(in the rows, 128 means zero)
These are runs of 7 systems, one row a step. Runs of the same system follow the same rule from any start.
trace 1, Q_789, 11 rows:
[[ 96 154 140 104  93 144 158 112  80 148 123 109 148 143 153 188 119  71]
 [ 97 102 101 112 181 143 127 109  72 115  82 106 115 175 158 139 149 125]
 [ 98 152 118 164 124 134 180 190 123 128 103 123 135 187 112 128 169 100]
 [ 73 118  92 161 126 105  99 119 152  76 114 152 120 151 140 141 103  63]
 [103 149  90 174 139  72 108  96 130 132 153  97 140 154  93 165 172 132]
 [ 98 162 139  90 137  88 100 143 109 106 144  96  83 109  89 136 144  62]
 [107 135 133  84 157  78 124  95 114 145 162 155 117 195 110  92 123 118]
 [ 59 109 138 102  76 111 181 117  94 143 132 143 127 120  76 144 141 129]
 [ 63 130 160 141 122 165 127  67  96 118 136  96  93 149 150  93 118 119]
 [122 141 149 171 123 133 127 123  47 128 114 145 177 154 118  98 178 118]
 [131  99 137 173 137 144 130 142  91  58 114 140  88 151  73 123 108 107]]
trace 2, Q_261 (11 x 18):
[[127 116  72 160 118 143 105 153 161  87  98  99 139 133  75 185 134 127]
 [107 154  78 119 134 122 109 139 177 123 126  58 107 135 108 193 130 114]
 [108 170  85  92 149  83 127 151 135 142 115  92 119 164 145 184 152  87]
 [ 82 157 106  98 118  71 172 164 129 136 111 131  94 187 151 135 135 109]
 [ 84 153 132 144  99 111 181 128 145 150 135 144 109 176 195 116 110 108]
 [ 91 115 129 174 125 104 148  78 106 128 132 160 127 152 207 119 116 123]
 [110 107 148 201 157  99 132  82 106 107 159 153 101 131 142  85 137 129]
 [141 119 151 181 158 115  91  97 146  97 181 166 125 116 106  91 113  85]
 [126 110 125 120 132  92  73  83 151 118 178 167 146  94  74 117 114 111]
 [119 143 155  69 119 113  87  86 118 146 178 114 126  84  75 119 132 116]
 [154 154 163  44 126 141 105 119  86 159 145 129 155 134  94 114 126 109]]
trace 3, Q_951 (11 x 18):
[[165 116 122 199 123 162 137 167 150 109 123 128 160 117  63 134 156 146]
 [153 117  88 131 139 156  88 147 199  91 120 108 127 115 105 173  94  99]
 [117 142  83  89 139 128 124 113 174 164 143  75 141 157  90 185 140 142]
 [ 86 162 122  39 117 129 130 165 153 156 107  99 111 138 133 121 140 106]
 [134 155 125  88 106  92 143 143 145 169 127 152 128 189 165  83 111 171]
 [116 141 139 139  59  79 156 142 125 152 123 158 133  78 185 127 124 154]
 [165 131 138 173 145 105 152 128  89 117 113 117  85 112 208 138 126 154]
 [155 142 143 205 156 112 164 158 108 128 137 130 133 102 122 127 189 113]
 [149 109 117 167 188 118 103 149 175  84 151 143  97 104 113 115 127  80]
 [127 135 119 140 155 117  99  76 181 144 200 102 128 124  79 144 131 115]
 [103 153 137  46 139 117  76 109 125 135 147  92 108 100 100 132 129  86]]
trace 4, Q_446, 11 rows:
[[ 62 119 105 107  77 150 145 135 178 123 104 130 103 136 169 130  83 122]
 [ 97 155 127 168  67 126 143  93  90 151 113 123 160 172 181 138 127 159]
 [ 84 128 139 178 108 112 149 151  62  84  93 123  98 122 130 127 161 101]
 [140 133 148 188 153 125 163 144 132 111 161 155 115 196  89  98 128  99]
 [127 110  93 167 163 105 102 132 159 121 139 172 186 119 115 144 160  77]
 [ 99 104  84 123 195 120  87  77 166 119 147  95 104 143 119 146 133 129]
 [ 94 173 130  80 119 132  60 100 149 154 140  96 152 133 107  94 152 122]
 [ 89 118 131  57  97 104  96 115 116 107 112 162 100 128 135 109  76 109]
 [ 87 123 143 120  59 143 173  86 112 155 155 132 142 145 106 171  93 126]
 [104 114 156 160 116 195 150 112  76 114 109 133 148 112 172 130 129  81]
 [135  87 136 165 154 165 156 121  74 104 106 145 135 172  87 102 150 162]]
trace 5, Q_613:
[[139 105 133 153 178 155 147  94 121 111 145  68  64 119 137 160 119 140]
 [130 143 121 151 179 161 130 158 164 155 128 127 172 132 131  96 190  96]
 [108  85  91  62 140 114  86 124 161 117 108 155 126 105  99 110 120 158]
 [ 96 175 134 146  44 116 104 106 162 147 150  92 129 103 128 141 112 139]
 [160 170 145 104 128  79 107 142  52 122 108 138 131 131 182 134 130  92]
 [145 124 128 119 149 113 202 132 119 149 143 116  81 190 110 138 124 171]
 [113 104 134 158 127 174 186 170 165 120 128 158 132  95 136 142 123  73]
 [118  75 113 127 151 154 100  55 121 142 123 154 177 106 157 126 132 160]
 [117 146 133 181 106 105  97 135 123 107 129 103 110  95  83  87 175 173]
 [174 169 134 116 144 111  68 144 160  98 132 135 104 152 166 100  79  97]
 [151 139 104  98 124  84 146 122 135 159 163 139 163 164  73 187 124 119]]
trace 6, Q_951 (11 x 18):
[[173  74 113 107 181 167 122 129 107  95 101 125 113  91 147 165 104 120]
 [138 114 127 152 151 186 166 125 143 160 142 103 157 143  70 124 176 162]
 [126 132 114 100 128 173  68 165 187 103  99 130 144 104 123  98 117 101]
 [136 133  81 117 104 102 102 103 164 141 134 104 132 170  99 151 109 198]
 [100 170 127  86  60 127 143 163 123 138 104  91 120 101 137 172 124 106]
 [163 136 109  95 161 102 158 157 110 142  97 137 114 199 179 130 119 146]
 [102 123 134 156  93 108 200 164 155 166 135 173 154  97 139 117 162 132]
 [144 119 121 160 159 128 107 120 165 110 123 123  86  98 215 109 102 136]
 [132 159 121 191 137  88 118 106 119 150 149  89 144 112 116 136 198 156]
 [123 148 133 129 144 100  99 175 129  71 120 111  67 107 113 115 126  71]
 [163 145 128 141 150  85 134 102 146 144 191 143 130 189  89 140 106 113]]
trace 7, Q_613 (11 x 18):
[[164 162 154 189 135  83 116 160 149  98 154 125  77  93 128  97 136 120]
 [191 138 123 102 182  98 112 119 168 148 173 160 137 150 144 128 100 101]
 [134 113 135  96 132 108 162 122 142 166 178 129 129  81  56 163 150 130]
 [132 133 172  94 130 177 127 108 131 156 149 101 107  59 168 102 122 120]
 [169 144 150 108 115 144 134 140 113 182 125 152 182 142 135  70 157 180]
 [174 110 143 119  76 130 144 173 126  97 107 149  99 103  98 122  83 173]
 [191 138 134 172 100 170 132 112 140 130 141 110 155 128 161 181  79 133]
 [190 111 111 139 176 125 130 148  74 120 107 115 152 104 109 173 173 138]
 [146 114 108 121 176 164 126 142 188 125 120  71  80 115 127 123 134 169]
 [132 148  93 117 118 136  97 168 199 155 115 134 187  96 144 134 151 112]
 [124 122  91  68 102  72  90 106 117 134 108 124 124  85 143 161 122 175]]
trace 8, Q_421:
[[162  99 108 136 148 182 157 108 142 166 141  96 174 110 114 189 148 156]
 [115 152 138 103 164 183  97 143 116 134  93  80 128 112 176  97 162  98]
 [171 152 103 125 146 114 109 162 144 140 102 119 142 193 118  97 144 185]
 [136 162  98 127  88 111 111 180 200 132 121 126 150  90 138 160 118 100]
 [167 124 118 101 156 121 151 115 148 146 135 112  85 130 202 160  88 143]
 [123 141 137 117 152 100 193 169 117 181 133 124 128  95 139 121 202 133]
 [104 102 129 146 137 155 144 168 175 104 103 147  88 130 141  59 124 142]
 [144 114 112 178 111 108 118  98 173 155 152 160 175 103 146 118 139 183]
 [136 126 139 115 115 116  91 119 121 109 121 101  86  25 161 134 123 140]
 [195 148 181 126 145 128 149 128 112 150 172 116  90 135 106  84 124 166]
 [138 117 142  95 141 113 117 167 155 128 145 188 150  91  84  87 139  82]]
trace 9, Q_789, 11 rows:
[[132 156 142 168 147 131 110 126 120  92 122  85  72 114 196 126 115  91]
 [173 131 113 152 184  70 134 143 106 141 138 170 165 149 135 125 173 113]
 [116  89 109 120 144 110 162 166 170 100 135 140  78  88  66 147 126 118]
 [ 91 148 133 127 130 138 115  77 205 171 187 123 138 135 139 103 119 109]
 [102 127 116  94 103 106  73 110  96 136 108 134 170  73 107 111 167 158]
 [150 156 162 124 106 124 126 140 107 114 127  96  57 152 116  79 103 180]
 [155 141 169 132  90 115 162 120  87 144 151 181 160 131 161 137  95  94]
 [134  53 113 143 168 156 155  85  89 111 117 127 114 101 126 159 130 164]
 [135 149 153 157 150 205 165 158 157 156 141  95 138 133 121 108 166 108]
 [130 108 106 126 141 148  63 140 152  87  99 181 173 128 131  92 112  92]
 [154 130  90 166  96 111 110 129 162 120 134 107 138 154  73 160 119 189]]
trace 10, Q_260, 11 rows:
[[118 112 119 127  84 111  91 154 102  68  85 177 134 112 132 129  93  94]
 [151 129 121 129 121 117 154 107 137 135 168 115 110 188  63 170  92 142]
 [101 130 132 124 126 165 165 144 119 145 128 134 170 100 140 172 152  50]
 [111  87 100  99 189 144 114 105  99 114  94 131 119 184 127 109 140 145]
 [ 88 155 135 174  72 159 125 138 160 146 131 125 169 141  93  87 159 141]
 [127 126 110 139 106 142  86  93 129  92 111 133 128 138 191 155  58 102]
 [127 157 113 135 123  65 111 111  85 127 149 100 134 157  67 173 159 125]
 [ 82 130 149 113 124 164 165 163 132 101 124 118  80 122 121 128 112  52]
 [118 127 110 102 169  98 138 104 140 165 143 166 158 206 148 105 134 123]
 [ 54  91 112 156  86 141 126 101 150 123 127 135 154  72  97 132 158 140]
 [135 145 162 135 132 168  98  63  91 121 143  89 105 160 168 108  89 132]]
trace 11, Q_260 (11 x 18):
[[122 109 110 145 102 115 108  87 103 123 133  96 136 115  63 159 149 194]
 [142 165 181 138 101 187 140 148  94 115 121  94 105 116 153 123 110  83]
 [163 129 102 109 158  68 119 158 102 113 111 186 147 183 134 127 124 109]
 [ 98  93 103 150 109 147 168 143 189 127 144 123 124 109  54 154 138 144]
 [131 143 135 122 152 191 126  87 132 164 135  95 153 141 199 141 123 103]
 [109 134  98 122 136  83  71 134  77 106  83 135 155 126 119 106 182 144]
 [110 144 143 144  82 152 135 145 168  96 135 107  68 148  94 100  82 143]
 [150 168 123 129 111  91 135 114 137 159 157 150 166 146 184 175 104  78]
 [ 89  82  93 111 156  91 132 112  96 103 114 121 100  92  91 175 157 128]
 [111 151 172 129 144 182 172 128 132 160 154  93  97 165 121  71 152 125]
 [118 122 119 138 121 107 101 133 137 125 106 200 181 125 189  88 126 104]]
trace 12, Q_421:
[[ 91 103  93 168  85 121 114 136 186  86 118 126 111  90  96 153 109 145]
 [142 145 152 154 126 128 118  51 131 149 178 106 118 113 185 141  94 131]
 [128 140 147  90 158  62 118 134  58 128 129 126  97 100 111 110 176 120]
 [118 121 149 137 103 152 161 157 157 107 145 138  92 160  49  92 103 132]
 [112 110 121 130 116 132 111  75 160 147 161 188 191 125 142 127 101  91]
 [108  90 110  84 127 129 112  85  70 120  99 102 119  88 128 171 134 163]
 [132 174 182 146  91 178 156 139  80 143 133  89 123 152 114 101 141 128]
 [158 135 122 133 141 105  88 154 116  90 110 192 162 170 130  96 113  84]
 [142  91  76 140 119 129 130 124 149 109 122 116 144 117  80 218 110 143]
 [107 156 148 127 143 182 137  94 122 151 148  71 121 122 174 156 129  75]
 [126 142 114 101 184  95 116 139  85 135 101 132 127 194 137  90 175 139]]
trace 13, Q_446 (11 x 18):
[[101 127 147 170 129 133 119  60 150 145 198 142 153 146 100 120 120  96]
 [102 102 132 121 162 136  71  71  90 107 134 149 156  95 128 117 144  86]
 [101  92 138 100 148 165 111  77 119 118 151 118 114 144  46 107 116 139]
 [124 127 143 109  90 191  79 111 145 120 136 148 178 116  92 110  94  95]
 [133  83 108 101 116 160 100  81  89  95 102 137 139 144 126 166  75 136]
 [113 132 124 126  89 200 131 125 100 122 106  75 151 140  75 167 129 128]
 [150 131 132 120 130 191 112 170 104  91  76 136 138 179 143 112  99  98]
 [132 112  76 139 106 128 146 160 118 114  83 142 167 187  90 170 128 153]
 [103 146  85 165 119 157 120 164 172  97  92  87 125 148 146 166 130  92]
 [127 169  96 136 149 102 104 135 109 126  95 111 137 221 167 125 147 129]
 [ 65 154  90 119 111  68 132 175 138 119  98 126 118 151 103 138 169 101]]
trace 14, Q_261 (11 x 18):
[[169 149 130 142 170 140 170 151 101 169 116 111 155 140 186 143 177 127]
 [119  94 111 139 133 116 154 190 111  80  70 167  94 135 145 108 127 133]
 [127 134 121 189 107 139 146 131 215 143 150 124 118 125 150 106 117 169]
 [135 129 105 157 131 103  85 105 124 102 119 123 133  71 198 176 117  99]
 [157 123 117 124 183  53 116 123 115 117 146 119  71 134 113 113 147 175]
 [157 157 162 131 133 108 156 180 163 133 168 152 105  97 118 117 123  63]
 [124 101 105  56 119 105 113 109 164 144 129 179 140 116 156 127  82 133]
 [108 136 158 118 109 108 161 100 102 183 152 113 123  71 147 107 175 173]
 [177 136 173 108 156 162 109 143  78 108 110 136 110 126 174  71 113 112]
 [183  98 127 160 112 124 153 150 131 133 126 189 171 134  93 105 130 182]
 [120  94 141 152  86 175 130 120 150 103 131 112 103  46 116 146 100 139]]

Which system made each run below?
trace 15, 2 rows:
[[170 156 120 112 140 118 103 159 209 156 155 107 129  73 120 128 141 135]
 [170 147 121  57 123  93 104 137 152 166 143 127 142  69 153 150 125 143]]
 : Q_613
trace 16, 2 rows:
[[145 149 142  92 123  98 152  90 137 204 177 125 150 108 158 142 135 154]
 [116  90 143 102 124 124 141 128  70 123 101 137 108  43 146 118 153 153]]
 : Q_260
trace 17:
[[120 161 159 155  83 102  77 117  95 107 129 166 160 121 139  81 124 104]
 [116  91 124 135 133  80 142  98  89  84 146 157  96 131  78 170  99 104]]
 : Q_446
trace 18 (2 x 18):
[[103  86 130 127 112 207 103 122 153  93 113 146 147 103  97 113  99  98]
 [159 150 124 101 126 153  82  84 109 146 137 120 181 196 114 138 101 136]]
 : Q_260
trace 19 (2 x 18):
[[127 149 122 139  47 122 130 117 122 164 135 128 193 105 101 168 139 152]
 [129 125 141  90 121 163 117 102  67 105 107  73  83 127 132 157  98 138]]
 : Q_261
trace 20 (2 x 18):
[[ 55 143 120 147 144  93 111 106 172 118 158 133 109 111 148 113 142  60]
 [ 76 135 131  93 143  68 103  79 118 150 158 160 139 145 133  93 144 101]]
 : Q_613
trace 21 (2 x 18):
[[154 151 168 115 152 176 171 101 118 193 162 101 140 134 174 122 142 129]
 [125  99 113 127 141  99 104 151  84 107  75 171 153  88 150  98 169 144]]
 : Q_260
trace 22, 2 rows:
[[119 108 102 135 142  59  76 132 154  92 129 190 127 119 117  92 124 120]
 [115 151 131 146 109  67 101  74 159 125 193 119 100 132 103 148  97 118]]
 : Q_613
trace 23, 2 rows:
[[156 148 122  94 152  93 144 200 148 124 130 109  88 124  68 131 155 126]
 [125 129 119  70 120 166 141 125 195 156 144 117 121 113 167 156  77 102]]
 : Q_613
trace 24 (2 x 18):
[[ 96 102 117 152 132 149 155  89  95 150 116  85 128  81 167 166 169 156]
 [126 147 140 158 169 167 120 169 101 104  89  96 110 150 142  78 174 115]]
 : Q_951
trace 25, 2 rows:
[[204 142 164 130 140  99 125 113 112 141 178 110  95 105  96 127 123 170]
 [207 153 166 114 158 158 151 169 154 147 166 120 117 109 119 120 118 104]]
 : Q_613
trace 26, 2 rows:
[[150 145 132 120 191 106  66 111 117 113 141 152 138 164 139  77 134  88]
 [ 88 104  90  76 137  80 109 107 148 135 145 146 138 124  55 148 141 125]]
 : Q_446
trace 27 (2 x 18):
[[107 140 131 140  90 158 150 182  81  88  66 120 111 144 155 129 123 109]
 [118 104  85 159 130 154 141 114 119 116  87 135 150 203 166 154 110 146]]
 : Q_613
trace 28, 2 rows:
[[129 142 132  71  82 167 137 161 176 176 114 126 160  94 123 112 133 157]
 [148 129 129  96  56 130 117 135 102 136  88 135 152  86 167 145 102 173]]
 : Q_613
trace 29:
[[135 133 126 132 106 140 198 157 125 156 101 115 104 147 198 139 121 169]
 [133 150 127 185  98 108 175 181 107 144 100 125 129 116 171 120 172 165]]
 : Q_446
trace 30:
[[131  98 137 141 161 166 212 151 137 137 141 112  97 102 110 164 144 111]
 [ 95 108 132 154 187 176 134 115 151 142 129 141 143 139 157  69 167 111]]
 : Q_421
trace 31 (2 x 18):
[[172 141 153 151 168 135 120 133 125 127 124 132 100 142 203  63 125 154]
 [169 114 109 155 129  95 153 166 172 131 144 186 157 154  76 120 131 148]]
 : Q_613
trace 32, 2 rows:
[[ 90 149 107 173  89  98 113 148 187 103 122 133 107 165 119  95 118 141]
 [106 173 101 149  84  70  99 110 144 124 141 114 130 136 165 183  97  93]]
 : Q_951
trace 33 (2 x 18):
[[163 117 144 144 161 199 106 140 129 102 115 117 125 166  83  75 124 141]
 [148 122 104 115 114 180  80 144 163  98 113 129 169 150  67 136 106 108]]
 : Q_613
trace 34:
[[ 99  80 153  86 159 164 152  94  92 141 134 122 105 100  94  92 154 156]
 [145 139 160 128 149 204 112 141 132 149 127 132 174 128 119  60 164 111]]
 : Q_261
trace 35, 2 rows:
[[156 157 135  93 179 117  55  89 128 146 159 107 143  95 149 117 143  99]
 [137 164 140  58 137  96 132 144 133 170 154 105 106 138  76  98 153 159]]
 : Q_613
trace 36 (2 x 18):
[[107 153 161 141 141 109  89  97 158 114 178 120  74 119 125  70 110 107]
 [141 164 153 120 117  73  72  77  85 137 172 128 138 120 114 122 128 114]]
 : Q_951
trace 37 (2 x 18):
[[200  95 110 151 140 152 129 116 107 107 112 125 134 165 118 162  95 183]
 [126 118 119 139 101 181 164 165 137 137 113 113 173  83  93 177 155 107]]
 : Q_951
trace 38, 2 rows:
[[159 141 117  94 124  65 106 101 116 133 156 127 126  97 144 199  95 107]
 [137 155 151 118 154 108 183 119 100 177 168  74  96 110 135 155 167 136]]
 : Q_613
trace 39, 2 rows:
[[122  99  99 173 189 155  99  90 181 105 137 113 111 144 151 119 117 131]
 [137 160 114 146 115 112 107 165 157 148 134 127 191 104  87 140 187 112]]
 : Q_789
